In the data rows, zero lies at 4.5, halfway between 4 and 5.
Here are some numbered points:
[3 6 6 3 2 7 1 3 9 3 7 5 2 5 6 8 0 4 5 9 4 4 1 2 3 4 0 2 3 4 6 2] 0
[6 2 3 0 2 4 8 4 5 1 4 7 8 6 9 3 2 8 7 7 3 8 5 8 1 4 6 2 0 7 5 6] 1
[4 4 5 3 3 5 4 4 6 3 5 5 5 5 6 5 2 5 5 6 4 6 4 5 4 4 4 3 3 5 5 5] 2
[5 4 4 5 5 3 6 5 2 4 3 3 6 4 4 4 7 4 4 3 5 6 6 6 6 4 6 5 6 5 3 6] 3
[5 3 4 5 4 2 8 5 1 4 3 3 6 4 5 4 7 4 4 2 4 7 6 8 5 4 6 6 5 6 3 6] 4
[6 6 5 6 5 5 5 6 4 4 4 3 3 3 3 7 6 3 3 3 6 4 3 2 6 3 3 5 8 5 4 4] 5
[4 5 5 4 5 6 3 4 6 5 5 5 4 4 4 5 3 4 4 5 5 4 4 3 5 5 3 4 4 4 5 3] 6
[9 6 4 2 4 4 8 7 5 0 5 5 5 4 5 7 5 6 6 5 7 5 0 2 5 2 3 4 6 8 5 5] 7
[7 3 3 5 5 1 9 6 0 4 2 4 8 5 5 3 9 5 5 1 5 7 7 8 5 3 8 6 5 7 3 7] 8
[2 5 6 6 5 6 1 3 6 5 5 3 2 4 4 6 3 2 3 5 4 3 5 3 6 5 3 5 5 3 5 3] 9
[1 3 5 5 4 4 3 3 4 6 4 4 5 5 5 3 4 4 4 5 3 6 7 7 4 5 5 5 3 4 4 5] 10
[5 3 4 3 3 3 7 4 3 3 4 5 6 5 6 4 5 6 5 4 4 7 6 7 4 4 6 4 4 6 3 6] 11
[4 6 6 5 4 5 3 4 7 4 5 3 2 4 4 7 3 3 4 5 6 4 2 2 5 4 2 4 6 5 5 3] 12
[4 6 4 5 6 6 3 5 6 6 5 6 3 5 3 4 4 6 5 5 5 2 4 2 4 6 5 5 4 2 6 3] 13
[5 2 3 3 3 2 7 4 3 3 3 5 7 5 7 3 5 6 6 5 4 8 6 9 3 4 7 4 3 6 4 6] 14
[3 4 4 2 3 6 4 3 7 5 5 7 5 6 7 3 1 7 6 7 3 5 5 5 2 6 5 3 0 4 6 4] 15
[5 3 4 4 4 3 6 4 3 3 4 5 6 5 6 4 5 5 5 4 4 7 5 7 4 4 5 4 4 6 4 6] 16
[4 4 2 6 8 3 7 5 0 9 3 6 7 5 3 0 9 8 6 0 4 4 9 7 4 7 9 6 2 3 4 6] 17
[1 5 6 5 2 7 1 2 9 4 6 4 2 5 5 7 0 3 3 8 4 4 3 3 4 5 1 3 4 3 5 3] 18
[4 2 4 4 4 2 8 4 1 4 3 4 8 5 6 3 6 5 5 3 3 8 7 9 4 4 7 5 4 6 3 7] 19
[4 3 4 5 5 3 5 4 2 6 3 5 6 5 5 2 6 5 5 3 4 6 7 7 4 5 7 5 4 4 4 5] 20
[5 7 6 5 4 7 1 4 8 3 6 4 1 3 4 8 2 3 4 7 6 2 1 0 6 4 1 3 6 4 5 2] 21
[7 6 5 5 5 5 6 6 4 3 4 4 4 4 3 6 7 4 4 3 6 3 3 2 6 4 4 5 7 5 3 5] 22
New points follow, each followed by the numbers of its two nearest points above by angle, nearest first.
[4 6 4 4 5 6 2 5 7 6 5 7 4 5 4 3 3 6 5 6 4 2 5 3 3 6 5 4 1 2 6 3] : 13 15
[9 6 4 2 4 6 6 7 6 1 5 5 4 4 5 7 2 6 6 6 7 4 0 1 4 3 2 3 5 6 6 4] : 7 21
[9 5 3 4 6 3 9 8 1 3 3 4 7 4 4 4 9 6 5 2 7 4 4 3 5 3 6 5 6 6 4 6] : 8 22
[9 3 2 3 6 0 9 8 0 2 2 4 9 5 5 2 9 7 6 0 6 8 6 8 5 2 9 6 6 9 2 8] : 8 4
[1 3 5 5 4 4 3 3 4 6 4 4 4 4 5 4 4 3 3 4 3 5 6 6 5 5 5 5 4 3 4 4] : 10 9
[2 3 5 3 2 4 3 3 7 4 6 5 4 5 7 5 0 5 5 8 3 7 4 7 3 4 4 4 2 5 5 4] : 2 15
[3 5 3 8 9 4 4 6 1 9 4 4 5 4 0 1 9 4 3 0 5 2 8 4 7 7 8 8 6 1 4 5] : 17 20
[2 4 4 4 4 6 1 3 8 6 5 7 3 5 5 3 1 6 5 7 3 3 5 3 3 6 5 3 1 2 7 3] : 15 13
[3 3 5 2 1 4 4 3 7 3 6 5 4 6 8 5 0 5 6 8 2 7 4 7 3 4 4 3 2 6 5 5] : 2 15
[2 3 5 2 2 4 3 3 7 4 6 5 4 5 8 5 0 5 5 7 3 7 4 7 3 4 4 4 2 5 5 5] : 2 15
[1 5 6 8 6 5 1 3 5 7 5 2 2 3 2 6 5 1 2 4 5 2 5 3 7 5 3 6 7 2 4 3] : 9 12
[5 3 4 2 3 4 7 4 4 3 4 6 7 6 8 3 3 7 6 6 4 7 5 8 2 4 5 3 2 7 4 6] : 1 14
[5 5 2 4 6 5 6 6 3 7 4 7 6 5 3 1 6 8 6 3 4 3 6 4 4 6 7 5 2 3 5 5] : 17 20
[7 3 3 0 2 4 9 5 5 1 4 7 8 6 9 4 2 8 8 7 4 8 4 7 2 4 6 2 1 7 5 6] : 1 14
[9 5 3 1 5 4 9 8 3 0 4 6 7 5 6 5 6 8 7 4 7 6 1 3 4 2 5 3 4 9 5 6] : 7 1
[1 5 6 5 3 6 0 2 8 5 6 5 2 5 5 6 1 3 4 7 3 3 4 3 4 5 2 4 4 2 5 3] : 18 0
[4 5 6 8 6 4 3 5 3 5 4 1 3 3 2 6 7 1 2 2 6 4 4 3 7 4 3 6 9 4 3 4] : 5 22
[0 3 6 6 4 4 2 2 4 7 4 3 4 5 5 4 4 2 3 5 2 6 8 9 4 6 5 5 4 3 4 5] : 10 20
[8 2 2 0 2 3 9 5 5 0 3 8 9 7 9 3 2 9 9 8 3 9 5 8 1 3 6 2 0 8 5 7] : 1 14
[0 2 5 4 2 3 4 2 5 5 5 4 5 5 7 4 2 3 4 6 2 7 7 9 4 5 5 4 3 5 4 5] : 10 14
[3 5 3 8 8 4 4 5 1 9 4 4 5 4 1 1 9 5 4 1 4 2 8 4 6 7 8 7 5 2 4 5] : 17 20
[3 5 5 6 5 5 2 4 5 5 5 3 3 4 3 6 5 3 3 5 4 3 5 3 6 5 4 5 5 3 4 3] : 9 21
[6 5 5 7 6 3 6 6 1 4 3 2 5 3 3 5 9 2 3 1 6 5 5 5 7 3 5 6 8 6 3 5] : 3 5
[3 7 3 8 9 6 1 6 4 9 5 5 2 4 0 2 7 6 4 1 5 0 6 0 6 8 6 7 5 0 6 3] : 13 17
[6 5 5 2 3 5 5 4 7 2 5 5 4 5 7 6 1 5 6 7 5 6 2 4 3 3 3 3 4 6 5 5] : 2 0
[3 3 4 5 5 4 5 4 3 6 4 5 6 5 5 2 5 5 5 4 3 5 7 7 4 5 7 5 3 4 4 5] : 20 17
[2 4 6 6 4 5 2 3 5 6 5 4 3 4 4 5 4 3 3 5 4 4 5 5 5 5 4 5 5 3 4 4] : 9 18
[4 3 2 5 7 3 6 5 1 8 3 6 7 5 3 0 8 7 5 1 4 4 9 7 4 7 9 6 2 3 4 6] : 17 20
[6 5 5 4 4 4 6 5 4 3 5 3 5 4 4 6 5 4 4 4 5 5 3 5 5 3 4 5 6 6 5 5] : 7 5
[0 5 7 6 2 7 0 2 9 5 6 4 1 4 5 7 0 2 3 8 3 3 3 3 4 5 1 3 4 3 6 2] : 18 0
[0 3 6 5 2 4 3 1 6 5 5 4 4 5 6 5 2 3 3 6 2 6 7 9 3 5 4 4 3 4 4 5] : 10 18
[3 5 5 6 5 5 2 4 5 6 5 4 3 4 4 5 4 3 3 5 4 4 5 4 5 5 4 5 5 3 4 4] : 9 18
[3 5 6 6 4 5 2 3 6 5 5 3 3 4 4 6 4 2 3 5 4 5 4 5 5 4 3 5 6 4 4 4] : 9 18
[2 6 5 7 6 6 1 4 6 7 5 4 2 4 2 5 5 3 3 4 5 2 5 2 6 6 3 5 5 2 5 3] : 9 13
[5 6 6 6 5 5 3 5 4 4 5 2 2 3 3 7 6 2 3 3 6 4 3 2 7 3 3 6 8 5 4 4] : 5 22
[4 5 6 4 3 6 2 3 8 3 6 5 3 4 6 7 1 4 5 8 4 4 2 3 4 4 2 3 4 5 6 3] : 0 18
[7 5 2 4 6 5 6 6 3 5 4 6 6 5 4 2 6 7 6 3 5 3 5 3 4 5 6 5 3 4 5 5] : 17 8
[3 4 3 9 9 4 4 5 0 9 4 4 5 4 0 0 9 5 3 0 4 2 9 5 6 8 9 8 5 1 4 5] : 17 20
[9 7 2 4 7 5 7 8 3 5 5 6 5 4 2 4 7 7 6 2 7 2 3 0 5 5 6 5 5 4 5 4] : 22 7
[3 7 6 9 7 5 1 5 3 6 5 0 1 2 0 7 9 0 0 1 6 1 4 1 9 4 2 7 9 3 3 3] : 5 9
[4 5 6 5 4 5 4 4 5 4 5 3 3 4 4 6 4 3 4 5 5 5 3 4 5 4 3 5 6 5 4 4] : 12 21
